In the rows, zero is written as 128.
The rows below fall into families. The same turns and mirrors carry the whole set onto itself and the rows of a family onto each other. For each named row, which other rows are in its family? Write them in the order they are listed.
These 32 rows form 4 families of 8 rows each.
Beku: [138 133 141  85 102 149 134 150 131 115 126 159]
guril: [132 125 147  72 114 155 141 138 125 106 134 131]
Tenu: [121 101 129 138 111 135 166 159 107 116 136 145]
lazo: [129 123 107 162 100 122 123 102  94 134 142 127]
vad: [126 120 120 158 115 109 120 114  86 119 111 122]
Pupo: [135  93 124 133 100 130 132 169 115 118 138 114]
zagu: [153 156 103  98 119 111 121  84 123 121 141 119]
doku: [158 125 138  79 159 122 148 129 130 138 131 137]
lunu: [139 138 145  88 154 104 155 127 131 106 126 142]
Zike: [134 156 143 112 147 137 135  96 157 125 132 121]
Vazu: [145 118  95 161 125 122 129 110 126 151 142 108]
ved: [131 149  96 153 118 118 141 114 119 150 147  96]
gavus: [166 159 113 106 124 119 132  93 106 139 133 101]
sinos: [162 135 140  74 134 123 151 136 133 131 135 146]
lig: [125 143 145 107  94 150 140 147 132 105 126 160]
Zipe: [158 172 131 106 131 144 147  97 134 133 145 132]
dud: [116 111 143 133 135 125 149 153 101 101 118 152]
siki: [117 100 137 112 143 146 140 156  99 131 128 149]
bip: [144 134 124  74 130 123 165 141 137 103 134 139]
miki: [115 126 112 143  77 117 124 156 124 121 124 123]
Gela: [134 132 118 156 125 111 123 107 146 143 126  93]
zotom: [168 138 116 108 137 110 120 100 105 144 127  96]
tibel: [123 131 159 104 122 156 129 143 140  98 117 135]
zos: [149 147 121 114 134  88 126  88 116 123 119 112]
Nuno: [128 112 115 141 121 135 113 127  74 138 123 107]
duk: [118 126  98 151 115 133 122 123  81 141 133 110]
dom: [122 108 134 148  99 129 117 155 129 115 110 108]
Rele: [112 110 107 133  91 123 129 167 117 132 128 122]
bebab: [141 175 132 114 128 138 158 105 149 123 142 139]
mamo: [142 148 118 100 139 147 137  79 136 138 138 126]
Nud: [131 158  98 149 111 104 141 114 140 139 141 104]
Fogul: [114 102 125 119 125 137 143 167 108 132 135 156]

Which other rows belong to the same family as vad? lunu, Zike, dud, Gela, tibel, zos, dom
Which other rows belong to the same family as Tenu? guril, lazo, Pupo, zagu, Vazu, bip, mamo

The rows below fall into families. The same turns and mirrors carry the whole set onto itself and the rows of a family onto each other. For each named row, which other rows are in its family? Write them in the order they are listed.
These 18 rows form 3 families of 6 rows each.
nifup: [127 161 152 183 142 141 122 106 176 108]
kazas: [125  87 135 155 128 153 141 116 112 113]
ped: [148 137 117 161  99 105 115 148 140 116]
fode: [112 167 132 186 139 146 125  79 152 102]
gefug: [123 148 154 172 151 140 152  90 166 121]
Pif: [105 120 130 163 102 161 130 107  98 116]
tuped: [135 128 113 157  91 129 120 122  94 119]
Pof: [155 156 107 166 104 106 112 115 120 114]
suv: [140  98 108 151 115 116 134 133 118 113]
Saza: [144 175 116 180 128 114 115  94 149 105]
Satib: [105 129 159 179 138 172 127 106 153 104]
Faki: [ 93 139 139 177 127 169 133  86 127 108]
busa: [117 114 158 166 146 165 149  95 136 117]
mizek: [138 159 127 168 138 102 146 106 172 120]
ditel: [147 133 104 156 120  91 137 128 147 117]
zepu: [126 105 123 157  95 136 119 148 117 114]
non: [104 101 145 165 116 169 125 128 124 108]
Big: [149 166 132 174 122 108 117 126 170 113]

Which other rows belong to the same family as Saza? fode, Pif, tuped, Pof, Faki
Which other rows belong to the same family as kazas? gefug, suv, busa, mizek, ditel

